In the data rows, the value 50 means zero.
Some points, one per row:
(35 47 67 64 58 54 47 50 59 55 57 47 49 29 43 25 25 45 43 35 68 35 63 41)
(59 55 55 43 50 48 45 50 51 63 64 52 34 59 63 56 61 21 46 63 39 53 42 51)
(54 29 41 26 32 47 57 38 50 50 32 31 46 61 61 50 55 38 62 57 54 69 24 47)
(46 61 55 56 49 49 42 62 42 62 69 42 35 55 68 58 53 30 35 33 41 55 57 58)
(22 40 43 25 22 72 90 39 50 36 9 38 77 0 60 21 45 73 34 27 77 27 54 31)
(37 33 40 22 26 49 72 27 31 41 35 35 40 39 63 48 52 39 61 55 44 64 12 63)
(55 73 60 56 63 63 39 52 36 60 64 41 43 60 65 59 52 51 51 44 49 55 58 49)
(24 51 49 51 25 59 95 57 43 24 20 47 82 19 59 30 51 77 27 30 68 13 61 38)
(55 54 43 55 32 37 42 46 46 37 57 39 40 58 59 44 50 40 52 68 48 52 36 49)
(59 58 56 57 55 58 47 60 49 65 59 47 48 58 62 54 67 47 49 32 52 56 61 40)
(17 58 39 40 0 56 87 39 54 9 14 45 93 27 52 31 57 64 28 35 84 9 62 41)
(41 40 37 36 6 36 50 29 54 27 32 45 49 40 65 52 66 37 51 68 59 51 26 43)
(56 49 50 58 60 51 47 48 55 66 61 46 54 65 56 66 60 58 61 44 52 56 60 51)
(25 61 49 42 26 34 84 45 56 2 14 45 72 19 47 23 57 65 23 34 75 33 76 46)
(60 57 50 50 56 34 52 38 52 55 57 60 41 63 47 51 49 40 41 56 49 43 30 59)
(56 55 67 44 65 54 50 52 56 67 57 54 39 53 42 75 53 47 48 50 37 43 56 37)
(39 56 45 40 19 32 73 33 50 27 18 43 59 30 56 36 59 34 37 45 60 33 55 59)
(52 69 40 47 65 41 52 42 46 58 56 54 44 47 48 42 53 56 50 58 52 56 59 53)
(54 57 56 61 46 24 43 64 54 28 63 54 55 63 45 51 38 63 50 66 47 59 46 49)
(52 54 53 47 64 50 40 72 31 58 68 34 58 58 57 65 45 41 44 39 60 62 46 54)
(40 36 62 60 40 69 87 59 64 34 13 47 88 17 37 16 40 61 50 0 51 0 68 24)
(59 37 44 56 41 34 53 64 69 58 48 54 56 42 41 55 34 48 77 24 35 25 62 41)
(54 62 67 58 55 50 32 52 31 56 63 36 51 61 68 46 59 56 35 37 47 58 56 54)
(36 50 64 56 32 57 72 56 54 24 37 61 72 30 47 2 49 78 23 31 74 28 66 54)
(53 52 35 48 60 28 44 54 40 45 62 71 32 61 36 47 53 56 44 67 55 62 42 50)
(53 61 50 63 55 49 30 60 50 53 67 54 35 61 52 49 56 41 46 51 38 58 42 51)
(48 45 30 31 60 29 47 64 48 51 51 74 46 79 39 27 55 65 43 67 46 61 46 51)
(56 71 52 56 62 57 37 69 64 50 47 46 46 60 56 65 54 52 62 50 28 52 59 55)
(40 44 50 39 39 40 39 58 56 29 53 78 52 75 53 19 62 57 26 50 58 64 49 40)
(55 67 50 56 56 51 45 63 55 56 61 49 38 55 61 60 56 59 49 49 48 45 52 57)
(56 50 44 58 28 44 55 54 60 26 52 57 41 48 48 53 59 40 41 55 59 54 42 53)
(54 55 51 52 59 47 32 63 29 51 70 40 57 60 63 55 55 44 36 31 52 60 44 57)
(23 31 59 59 52 78 82 46 46 58 20 59 84 28 45 5 32 89 49 24 61 38 72 48)
(57 44 58 59 39 56 63 53 51 67 56 51 41 53 57 56 50 42 69 66 43 65 32 58)
(56 67 54 61 39 50 21 59 32 44 77 25 52 75 58 74 40 35 39 32 42 69 40 56)
(30 37 69 65 52 72 92 44 42 47 33 67 66 43 62 20 42 79 64 43 48 51 59 34)
Here are 16 more points, each followed by its number:
(51 53 51 50 48 52 45 71 49 62 51 63 44 67 56 72 57 54 49 69 50 53 56 73) 0
(77 44 38 45 43 41 45 45 46 48 48 36 29 62 55 73 59 27 61 64 41 55 37 45) 1
(46 55 48 53 60 42 39 58 33 63 50 48 54 55 47 68 40 53 52 48 41 57 55 58) 2
(71 43 44 41 21 42 53 29 56 39 22 22 55 27 47 35 65 38 43 41 69 43 43 24) 3
(64 46 52 62 53 47 33 56 45 47 62 57 43 66 64 59 58 38 44 56 35 63 33 51) 4
(52 27 47 39 59 56 63 50 68 45 47 71 38 65 28 65 47 64 87 75 25 67 50 55) 5
(46 60 49 68 61 52 27 50 40 51 64 28 54 66 56 65 48 27 49 41 42 51 48 44) 6
(35 47 47 46 52 57 70 43 55 51 30 50 68 36 57 27 42 71 62 38 51 31 56 54) 7
(46 53 52 44 54 49 52 67 43 57 60 44 44 54 64 60 43 51 57 57 56 56 40 64) 8
(42 49 31 91 51 39 42 53 56 49 57 40 50 61 50 69 27 13 46 50 34 56 41 30) 9
(45 55 56 53 53 58 38 68 28 50 71 37 52 58 57 56 49 38 50 38 53 63 50 57) 10
(31 56 67 39 54 59 99 48 46 35 30 67 72 16 54 7 35 85 50 22 48 31 78 49) 11
(57 51 59 44 64 44 41 48 46 57 49 67 46 62 49 60 53 59 68 75 45 56 53 37) 12
(49 50 48 50 45 45 44 66 34 46 72 29 50 68 56 61 48 40 41 51 46 61 46 54) 13
(24 66 70 48 58 56 97 34 32 34 31 79 65 26 59 11 38 85 68 50 19 33 84 45) 14
(48 59 34 53 70 40 38 48 50 56 44 84 44 48 36 55 52 50 79 79 34 57 54 31) 15
Which three of these numbered points are nearest to each point below, looking only along the 6 directions in which the first points spread most? Their numbers follow each, nearest first.
(49 64 48 66 39 40 55 48 73 39 67 35 55 65 21 61 59 28 58 18 44 37 84 32) > 9 6 2
(40 38 68 56 69 61 60 22 37 53 30 63 70 23 50 6 46 75 41 51 65 49 70 32) > 14 7 11
(57 44 48 37 54 56 61 31 51 41 50 47 55 45 68 70 69 65 64 45 54 55 36 71) > 8 2 0
(54 35 62 66 54 51 39 34 46 55 51 45 32 52 62 50 46 39 51 52 48 76 45 38) > 8 2 4
(60 51 57 60 49 41 41 61 33 46 66 51 57 79 65 61 55 37 52 40 50 54 48 70) > 13 10 6
(34 59 46 48 86 41 28 61 54 38 44 73 34 55 23 66 41 48 99 74 26 52 60 2) > 15 5 12
(53 75 61 67 63 49 36 62 29 63 64 40 55 44 59 75 51 42 45 34 48 64 52 43) > 6 10 2
(60 61 37 51 63 52 45 72 48 62 57 47 52 54 60 69 33 55 49 52 45 57 56 53) > 2 0 8
(50 46 40 48 49 39 32 54 45 41 63 84 43 72 40 70 41 51 65 49 51 64 26 77) > 4 0 12
(65 41 32 18 14 54 62 29 62 29 39 32 62 37 41 52 50 60 37 57 62 50 26 70) > 3 8 1
(31 35 71 75 76 60 78 26 31 62 42 52 51 12 66 15 51 68 35 39 66 49 74 45) > 14 7 11
(42 35 34 47 59 43 50 48 52 70 55 61 36 60 44 64 49 46 56 58 47 54 38 54) > 12 0 8
(50 21 61 52 42 65 78 54 59 61 51 46 62 39 46 32 41 54 40 52 63 37 38 29) > 7 3 8
(49 51 28 25 18 37 45 7 62 29 27 57 70 29 49 53 64 44 35 45 47 42 52 55) > 3 7 8
(25 43 56 49 49 65 99 60 61 30 22 48 83 7 41 11 33 74 22 18 69 3 73 37) > 11 14 7
(39 62 57 62 57 46 31 49 22 48 57 34 67 41 54 53 50 50 51 20 50 65 45 52) > 10 13 6
(51 40 51 62 51 67 50 76 58 57 58 47 39 60 66 59 49 56 61 51 52 48 52 55) > 2 8 0
(53 33 31 23 29 49 28 70 57 39 50 72 56 89 22 72 45 98 79 91 40 39 20 83) > 5 15 12
(41 40 41 28 15 59 63 28 38 24 19 36 58 26 60 52 52 70 57 52 59 24 49 73) > 3 7 8
(48 64 42 49 48 52 39 58 44 47 66 38 65 61 40 60 38 46 51 54 54 60 42 64) > 13 8 2
(52 52 63 26 33 63 45 52 59 34 58 37 56 49 54 55 63 62 57 69 41 52 41 63) > 8 0 2
(64 66 41 49 62 43 47 58 40 55 57 35 55 60 53 57 46 53 54 43 62 51 62 57) > 2 8 0
(40 26 53 55 63 56 55 39 58 45 37 60 51 15 58 34 37 71 81 14 56 41 40 63) > 7 14 11
(43 59 58 72 71 46 36 59 42 52 54 33 56 54 75 51 48 32 45 43 50 75 46 47) > 10 13 6
(69 40 36 21 20 59 30 32 38 42 46 23 26 61 60 74 59 59 64 77 55 45 18 82) > 1 8 4
(47 64 56 44 66 33 45 64 39 62 69 43 40 56 54 71 51 21 29 43 45 61 49 43) > 6 13 2
(53 46 45 73 63 56 55 68 32 59 52 42 41 52 39 47 36 52 61 34 38 35 61 22) > 2 8 9
(56 41 43 25 12 70 44 30 42 36 35 12 41 31 66 50 61 29 67 60 70 48 27 41) > 3 1 8
(53 59 69 55 58 55 37 75 43 64 66 42 29 44 62 74 49 42 36 48 42 38 46 43) > 6 2 10
(51 60 62 49 59 51 38 70 44 46 65 41 47 60 54 68 26 54 46 42 45 48 34 63) > 6 10 2
(51 50 55 38 50 37 56 40 47 49 45 56 42 58 59 63 39 28 37 56 50 67 39 50) > 8 0 4
(50 47 59 56 43 60 67 45 57 48 37 47 74 24 28 21 38 54 53 21 53 33 56 30) > 7 11 14
(62 28 40 7 8 63 65 46 48 57 33 8 45 24 59 49 61 41 61 78 60 42 12 24) > 3 1 8
(55 38 43 43 44 47 43 68 61 51 45 69 47 44 48 59 45 55 78 55 40 61 30 61) > 5 12 15
(57 50 64 52 29 50 76 13 62 53 31 54 54 51 15 29 45 45 34 37 43 39 84 53) > 7 3 14
(54 29 25 40 28 55 40 39 33 64 46 23 39 52 60 59 55 27 68 64 55 63 39 34) > 1 8 4
(31 48 48 46 47 50 75 46 43 27 29 57 64 44 55 22 38 53 49 32 48 34 64 54) > 7 11 3
(30 44 61 55 50 63 98 35 47 24 36 53 71 14 60 17 29 73 35 24 65 23 62 50) > 11 7 14
(40 49 49 48 22 47 70 49 68 50 38 84 76 39 49 42 26 70 42 49 32 20 48 59) > 7 3 14
(35 43 47 52 36 64 79 44 57 43 17 56 84 22 26 11 42 69 25 28 69 12 65 26) > 11 7 14
(47 33 41 38 35 60 84 39 68 40 9 46 97 14 30 7 41 70 34 13 80 4 65 29) > 11 7 14
(73 45 21 52 17 36 59 18 65 37 0 50 73 26 14 36 65 45 22 20 53 23 65 47) > 3 7 11
(48 28 58 54 63 62 74 36 66 42 55 52 64 41 33 7 33 52 70 31 65 30 64 35) > 7 14 11
(57 57 37 54 65 40 34 67 37 57 70 37 42 55 47 61 42 47 47 34 46 61 34 51) > 6 13 4
(48 66 54 58 65 58 30 54 34 52 64 32 70 50 59 53 49 53 52 34 52 70 50 48) > 10 6 2
(50 65 53 57 64 51 32 53 29 48 58 37 68 47 65 55 55 43 53 26 46 70 52 49) > 10 6 13
(44 37 24 49 58 46 53 46 44 58 65 76 39 66 42 71 50 60 67 54 39 45 42 75) > 12 15 0
(38 38 74 70 50 53 66 54 54 32 33 62 71 18 43 23 40 70 19 25 56 13 82 48) > 11 7 14
(38 45 80 79 16 92 67 50 76 38 68 49 54 44 27 21 42 51 43 35 74 38 66 41) > 7 11 14
(29 46 73 71 44 54 61 46 54 39 23 48 76 10 46 10 28 64 19 17 48 14 84 53) > 11 7 14
(56 63 50 34 75 34 30 49 53 53 64 75 30 59 42 57 47 52 60 66 32 67 48 32) > 12 15 0
(46 48 32 52 35 48 47 50 41 69 49 27 30 52 62 61 44 47 68 58 56 52 39 47) > 8 1 2
(51 36 49 35 52 50 55 28 60 57 41 50 32 54 52 29 51 52 42 82 59 66 51 55) > 12 0 8
(43 69 61 68 72 56 31 37 31 46 50 32 53 48 56 57 52 47 47 27 53 61 52 50) > 10 2 6
(61 14 36 30 19 58 43 37 29 59 40 16 42 42 62 65 66 32 72 66 52 68 25 27) > 1 8 3
(23 50 69 46 26 75 68 36 53 24 43 85 34 58 21 22 40 35 34 47 17 47 74 22) > 7 14 12
(36 36 52 54 48 47 52 40 43 27 44 60 48 13 60 58 40 74 71 23 53 55 45 49) > 7 3 8
(51 47 61 63 48 43 39 54 32 49 61 45 59 60 65 60 60 29 43 53 45 74 50 48) > 13 10 8
(62 50 42 58 38 25 56 27 49 30 20 41 59 34 49 38 61 47 42 37 50 23 68 63) > 3 7 8
(43 68 45 61 69 43 33 45 30 47 59 51 73 33 53 44 37 43 40 26 54 73 44 57) > 10 13 2
(48 39 26 50 61 58 39 39 49 55 52 77 52 62 37 83 47 64 64 43 44 72 41 72) > 12 8 0
(23 32 43 64 80 60 60 48 66 48 45 54 54 29 48 33 21 49 97 37 43 36 69 16) > 7 14 5
(61 36 63 40 13 41 36 45 59 41 41 22 56 42 49 33 53 43 38 53 69 52 32 31) > 3 13 8
(54 39 41 40 44 42 27 67 45 57 59 55 49 72 58 67 43 50 65 55 45 66 26 65) > 4 13 8
(61 49 63 47 50 58 37 71 49 52 65 52 50 66 59 59 58 54 47 56 47 47 43 51) > 2 8 4
(58 33 13 3 0 57 45 23 50 22 25 25 48 28 61 60 70 36 62 68 71 59 13 67) > 3 1 8
(25 38 65 59 35 49 65 56 55 33 18 54 74 18 45 12 24 67 25 1 65 10 69 48) > 11 7 14
(60 65 60 50 57 43 56 59 52 58 63 53 31 71 50 59 53 48 38 68 52 49 39 60) > 0 12 4
(47 72 64 54 65 48 40 61 38 59 65 49 52 57 62 65 53 40 44 32 48 55 50 54) > 6 10 2
(35 39 55 62 62 43 74 45 57 37 35 69 60 23 48 26 17 65 47 33 40 29 68 52) > 7 14 11
(59 49 47 50 50 46 34 59 36 57 63 49 39 72 48 69 58 45 42 57 58 57 33 57) > 4 13 8
(19 54 63 57 25 72 76 42 54 33 34 74 60 42 35 2 34 70 14 31 59 21 77 39) > 11 14 7
(44 21 38 13 26 76 55 12 46 48 45 26 49 29 78 53 73 34 93 66 69 68 31 38) > 3 1 8
